In the data rows, 128 means zero.
Some points:
[84. 95. 100. 55. 86. 180. 180. 115. 82. 164. 161. 112. 142. 140. 97. 114. 111. 225. 155. 149. 130. 89. 111. 125. 136. 129. 108. 112. 137. 253. 134. 112.]
[134. 126. 127. 76. 218. 118. 153. 101. 134. 118. 119. 129. 96. 153. 156. 182. 98. 105. 110. 170. 78. 106. 107. 105. 135. 124. 93. 146. 153. 93. 122. 132.]
[125. 138. 85. 108. 112. 143. 98. 109. 130. 121. 111. 108. 74. 85. 179. 137. 116. 137. 88. 124. 170. 164. 165. 144. 142. 160. 107. 54. 117. 132. 131. 122.]
[121. 166. 164. 169. 160. 142. 136. 157. 130. 117. 221. 150. 118. 114. 90. 119. 76. 140. 165. 148. 123. 118. 128. 95. 72. 89. 150. 134. 158. 132. 124. 104.]
[137. 89. 89. 189. 128. 103. 78. 127. 133. 172. 151. 130. 138. 161. 120. 174. 203. 175. 120. 126. 133. 97. 154. 137. 131. 131. 77. 81. 114. 158. 231. 116.]
[171. 173. 117. 128. 165. 163. 122. 92. 92. 139. 115. 116. 156. 148. 120. 117. 150. 131. 82. 72. 171. 100. 91. 149. 222. 159. 130. 145. 178. 120. 134. 121.]
[125. 129. 145. 147. 143. 191. 200. 148. 170. 110. 134. 146. 160. 108. 97. 142. 168. 121. 127. 81. 89. 107. 116. 131. 136. 139. 96. 115. 114. 139. 124. 240.]
[166. 168. 120. 189. 126. 105. 140. 127. 89. 122. 137. 115. 123. 99. 94. 88. 79. 96. 118. 146. 124. 90. 116. 146. 114. 95. 101. 122. 115. 166. 225. 122.]
[121. 81. 130. 160. 88. 96. 116. 91. 83. 71. 111. 153. 138. 111. 92. 108. 118. 111. 78. 115. 122. 151. 140. 88. 116. 129. 106. 144. 112. 131. 139. 186.]
[87. 90. 97. 96. 214. 100. 107. 89. 139. 199. 170. 214. 160. 141. 125. 99. 100. 126. 145. 114. 92. 190. 236. 195. 133. 197. 182. 130. 98. 96. 113. 130.]
[173. 118. 129. 210. 170. 114. 76. 117. 139. 120. 105. 100. 144. 99. 92. 122. 186. 225. 162. 95. 126. 137. 116. 109. 81. 99. 98. 129. 110. 209. 129. 138.]
[76. 94. 94. 91. 138. 100. 117. 99. 118. 96. 103. 122. 139. 158. 140. 87. 189. 144. 134. 81. 88. 132. 124. 127. 116. 83. 85. 104. 96. 113. 217. 71.]
[125. 131. 84. 92. 143. 154. 128. 120. 124. 90. 189. 147. 147. 93. 94. 129. 118. 106. 134. 124. 176. 150. 167. 127. 85. 76. 120. 128. 117. 90. 105. 131.]
[77. 140. 126. 142. 127. 120. 132. 202. 115. 161. 114. 103. 140. 135. 157. 204. 166. 106. 88. 113. 124. 145. 182. 106. 154. 161. 133. 69. 131. 128. 122. 104.]
[121. 121. 162. 147. 106. 122. 128. 124. 125. 110. 96. 104. 158. 230. 163. 99. 141. 134. 120. 132. 125. 102. 129. 145. 113. 81. 135. 149. 142. 125. 89. 97.]
[116. 138. 87. 74. 172. 79. 121. 132. 122. 153. 111. 104. 81. 105. 94. 119. 166. 162. 165. 108. 136. 131. 80. 81. 99. 87. 78. 91. 116. 125. 111. 197.]
[132. 123. 121. 161. 211. 115. 147. 122. 136. 100. 113. 121. 79. 92. 207. 208. 120. 184. 210. 169. 128. 114. 135. 122. 121. 124. 115. 142. 162. 128. 106. 118.]
[165. 120. 128. 164. 122. 202. 120. 112. 85. 131. 91. 112. 143. 119. 91. 72. 85. 114. 165. 218. 166. 123. 126. 138. 130. 136. 114. 142. 166. 83. 123. 159.]
[214. 162. 110. 141. 99. 97. 171. 151. 85. 101. 117. 147. 154. 137. 127. 115. 147. 132. 121. 122. 127. 162. 137. 121. 138. 167. 151. 168. 125. 86. 115. 123.]
[127. 132. 134. 127. 97. 179. 141. 119. 177. 166. 111. 97. 95. 114. 137. 111. 120. 120. 136. 118. 123. 182. 127. 138. 158. 153. 193. 130. 103. 134. 133. 129.]
[78. 144. 115. 152. 108. 99. 66. 200. 205. 68. 94. 123. 132. 153. 165. 152. 104. 103. 79. 138. 129. 94. 126. 140. 61. 92. 124. 83. 81. 96. 120. 127.]
[222. 150. 153. 112. 102. 114. 97. 111. 95. 117. 139. 183. 154. 146. 128. 139. 140. 112. 134. 108. 168. 142. 137. 82. 110. 120. 139. 94. 115. 138. 84. 100.]
[141. 97. 93. 91. 70. 118. 186. 227. 195. 181. 132. 131. 59. 98. 100. 91. 182. 146. 173. 120. 92. 115. 108. 127. 125. 126. 140. 119. 130. 131. 118. 101.]
[163. 202. 197. 126. 106. 113. 128. 122. 147. 111. 112. 114. 164. 171. 169. 130. 103. 132. 159. 185. 120. 118. 92. 98. 137. 140. 124. 157. 143. 134. 132. 98.]
[126. 129. 137. 85. 136. 133. 142. 114. 83. 152. 108. 95. 116. 68. 90. 126. 83. 92. 132. 122. 123. 93. 109. 125. 71. 134. 134. 123. 110. 124. 188. 104.]
[163. 166. 118. 132. 164. 133. 86. 89. 95. 81. 117. 113. 95. 171. 164. 92. 92. 108. 136. 103. 116. 176. 168. 195. 147. 119. 132. 174. 180. 130. 143. 144.]
[90. 97. 129. 110. 80. 101. 133. 117. 127. 181. 198. 182. 85. 136. 127. 127. 115. 119. 133. 129. 89. 76. 118. 143. 148. 203. 174. 100. 114. 136. 129. 113.]
[85. 92. 133. 93. 112. 96. 104. 113. 127. 121. 91. 82. 107. 154. 126. 84. 106. 105. 85. 90. 121. 92. 150. 156. 98. 80. 143. 154. 155. 218. 95. 117.]
[117. 137. 131. 92. 113. 128. 110. 200. 123. 77. 89. 123. 126. 120. 95. 99. 115. 234. 148. 141. 135. 106. 65. 98. 116. 139. 139. 146. 133. 125. 165. 206.]
[137. 97. 90. 111. 94. 116. 102. 190. 212. 115. 146. 126. 100. 133. 141. 78. 92. 116. 133. 110. 135. 145. 154. 112. 169. 123. 137. 169. 96. 143. 127. 130.]
[128. 113. 176. 127. 141. 133. 109. 142. 124. 145. 127. 167. 114. 110. 131. 134. 134. 98. 89. 113. 164. 194. 153. 179. 93. 73. 112. 101. 147. 131. 130. 119.]
[126. 132. 129. 88. 99. 102. 66. 98. 131. 183. 109. 117. 166. 111. 129. 119. 100. 138. 83. 108. 128. 119. 154. 143. 105. 121. 129. 133. 102. 84. 117. 118.]
[171. 126. 94. 121. 122. 204. 149. 106. 129. 116. 114. 108. 152. 138. 93. 145. 124. 123. 160. 155. 35. 136. 129. 106. 125. 79. 120. 113. 106. 90. 169. 234.]
[135. 90. 139. 112. 120. 137. 91. 210. 148. 125. 134. 121. 113. 103. 138. 105. 173. 177. 119. 109. 45. 80. 99. 139. 151. 125. 106. 102. 104. 90. 97. 122.]
[136. 89. 92. 135. 97. 172. 137. 106. 131. 110. 131. 113. 67. 79. 127. 143. 158. 153. 85. 136. 170. 200. 186. 207. 127. 185. 206. 140. 112. 131. 129. 140.]
[116. 161. 210. 176. 115. 125. 133. 104. 129. 112. 119. 174. 109. 132. 133. 103. 147. 106. 86. 103. 122. 143. 145. 138. 134. 125. 116. 98. 129. 133. 120. 130.]
[163. 161. 167. 104. 116. 105. 134. 163. 124. 126. 146. 102. 125. 165. 75. 120. 133. 108. 131. 103. 126. 166. 136. 118. 122. 128. 128. 116. 109. 87. 109. 111.]
[134. 77. 169. 145. 145. 132. 100. 79. 92. 104. 99. 91. 96. 154. 197. 201. 133. 120. 84. 96. 116. 112. 83. 98. 135. 199. 174. 122. 99. 132. 110. 105.]
[154. 207. 159. 108. 124. 116. 152. 149. 91. 70. 113. 94. 112. 177. 156. 129. 116. 114. 134. 125. 171. 167. 189. 201. 137. 171. 132. 126. 118. 132. 119. 133.]
[170. 161. 163. 122. 122. 108. 116. 132. 133. 153. 126. 121. 114. 133. 169. 166. 105. 133. 122. 97. 122. 107. 127. 100. 67. 84. 122. 151. 160. 85. 117. 155.]
[170. 163. 118. 111. 120. 117. 118. 121. 98. 131. 127. 135. 192. 129. 140. 137. 162. 113. 127. 110. 166. 143. 111. 104. 82. 88. 123. 111. 126. 217. 155. 130.]
[90. 102. 79. 111. 122. 180. 149. 117. 120. 112. 112. 217. 152. 122. 138. 125. 90. 90. 93. 81. 129. 91. 93. 83. 168. 155. 177. 118. 110. 137. 135. 107.]
[114. 122. 110. 202. 106. 109. 131. 129. 130. 170. 144. 139. 210. 228. 127. 116. 120. 182. 204. 178. 126. 166. 97. 86. 83. 94. 129. 149. 118. 121. 100. 93.]
[115. 130. 131. 215. 104. 111. 172. 122. 130. 167. 171. 115. 120. 149. 143. 115. 187. 140. 119. 111. 133. 125. 135. 83. 111. 127. 131. 118. 110. 119. 188. 189.]
[87. 143. 94. 121. 138. 229. 201. 107. 250. 117. 123. 138. 133. 106. 95. 123. 119. 110. 83. 116. 133. 123. 131. 150. 149. 90. 50. 100. 106. 90. 112. 77.]
[73. 175. 197. 157. 110. 123. 112. 109. 133. 94. 115. 164. 104. 114. 113. 197. 179. 155. 176. 131. 129. 99. 81. 136. 151. 152. 214. 126. 118. 126. 135. 133.]
[124. 122. 167. 98. 126. 112. 120. 107. 84. 68. 110. 100. 119. 113. 160. 182. 132. 118. 134. 122. 129. 111. 139. 118. 135. 149. 186. 110. 72. 86. 117. 98.]
[80. 89. 130. 110. 106. 169. 120. 101. 131. 115. 130. 124. 145. 166. 121. 147. 102. 93. 139. 117. 208. 122. 104. 108. 113. 139. 106. 183. 217. 125. 119. 130.]
[127. 78. 135. 139. 130. 161. 147. 161. 116. 140. 152. 133. 119. 146. 173. 145. 108. 124. 182. 128. 185. 106. 125. 166. 146. 122. 94. 106. 91. 86. 103. 149.]
[166. 167. 122. 147. 117. 101. 153. 125. 131. 130. 116. 107. 121. 146. 124. 118. 122. 136. 129. 96. 78. 162. 183. 151. 97. 132. 117. 129. 110. 130. 115. 108.]
[88. 103. 83. 136. 73. 114. 131. 106. 121. 145. 163. 114. 108. 75. 131. 140. 141. 115. 128. 119. 77. 79. 134. 148. 146. 117. 141. 218. 213. 123. 126. 140.]
[129. 124. 126. 143. 127. 134. 177. 183. 117. 99. 130. 150. 200. 154. 165. 132. 44. 96. 136. 106. 40. 132. 154. 221. 241. 114. 116. 90. 124. 141. 97. 111.]
[126. 135. 82. 146. 239. 125. 89. 103. 94. 183. 211. 96. 116. 106. 125. 131. 149. 127. 82. 108. 120. 199. 125. 128. 120. 191. 206. 103. 114. 132. 103. 101.]
[176. 121. 136. 97. 150. 95. 137. 129. 145. 124. 121. 99. 141. 161. 135. 96. 140. 126. 162. 169. 138. 98. 94. 131. 158. 130. 129. 107. 106. 126. 230. 155.]
Along one direction, these points spread out more than along any other. Take the direction at right angles to it along which they spread out most. Go by this last direction. How far along it is each point below, from 0 to 99? 50 is the average, and the first point above lies past it. One standard deviation of the points above along it is 16.
[134. 91. 75. 163. 103. 103. 128. 114. 134. 118. 84. 99. 136. 128. 163. 170. 94. 81. 130. 145. 168. 79. 106. 125. 115. 133. 117. 143. 170. 129. 126. 154.] 42
[124. 169. 162. 145. 132. 115. 116. 115. 132. 139. 111. 172. 116. 100. 79. 139. 143. 109. 129. 137. 119. 152. 144. 134. 121. 133. 106. 159. 127. 177. 121. 97.] 45
[92. 50. 95. 136. 162. 126. 156. 207. 163. 123. 116. 113. 147. 146. 125. 136. 103. 90. 81. 114. 169. 146. 105. 108. 118. 134. 129. 163. 174. 130. 141. 131.] 61
[127. 136. 97. 89. 139. 210. 222. 130. 121. 157. 107. 118. 165. 98. 100. 104. 156. 129. 123. 123. 135. 92. 138. 152. 116. 125. 137. 122. 126. 130. 97. 174.] 69
[160. 167. 122. 110. 131. 135. 147. 97. 84. 173. 156. 128. 69. 106. 146. 102. 104. 139. 155. 197. 125. 139. 102. 68. 128. 130. 60. 86. 102. 135. 90. 142.] 48
[128. 168. 157. 139. 148. 136. 153. 140. 136. 157. 124. 105. 117. 169. 198. 201. 170. 98. 122. 144. 162. 124. 108. 161. 123. 122. 136. 204. 177. 172. 123. 110.] 30
[132. 97. 89. 75. 90. 128. 86. 108. 171. 65. 117. 117. 130. 125. 90. 93. 171. 119. 135. 132. 85. 109. 118. 102. 124. 180. 117. 89. 104. 97. 90. 120.] 66
[85. 90. 129. 119. 159. 92. 106. 134. 127. 91. 92. 97. 94. 68. 125. 129. 147. 131. 161. 227. 119. 135. 144. 114. 142. 126. 124. 201. 202. 127. 110. 93.] 47
[70. 133. 128. 143. 178. 113. 101. 100. 92. 132. 107. 132. 175. 119. 129. 143. 140. 114. 168. 189. 128. 145. 142. 113. 177. 121. 122. 144. 92. 171. 181. 152.] 45
[127. 128. 166. 156. 114. 99. 106. 132. 170. 134. 93. 72. 70. 87. 78. 114. 79. 107. 135. 117. 174. 126. 94. 114. 204. 114. 144. 100. 100. 129. 94. 84.] 51
[123. 169. 164. 97. 107. 110. 72. 99. 137. 193. 178. 222. 195. 84. 148. 111. 136. 180. 123. 118. 128. 123. 113. 108. 106. 130. 110. 157. 175. 87. 99. 132.] 47
[129. 119. 172. 121. 115. 115. 124. 108. 133. 127. 110. 163. 150. 115. 83. 119. 129. 117. 85. 117. 166. 172. 162. 108. 166. 122. 111. 129. 177. 128. 119. 91.] 43
[129. 122. 165. 143. 120. 108. 149. 143. 126. 162. 235. 198. 136. 118. 98. 83. 100. 110. 106. 207. 133. 106. 84. 119. 128. 121. 142. 154. 105. 95. 104. 120.] 54
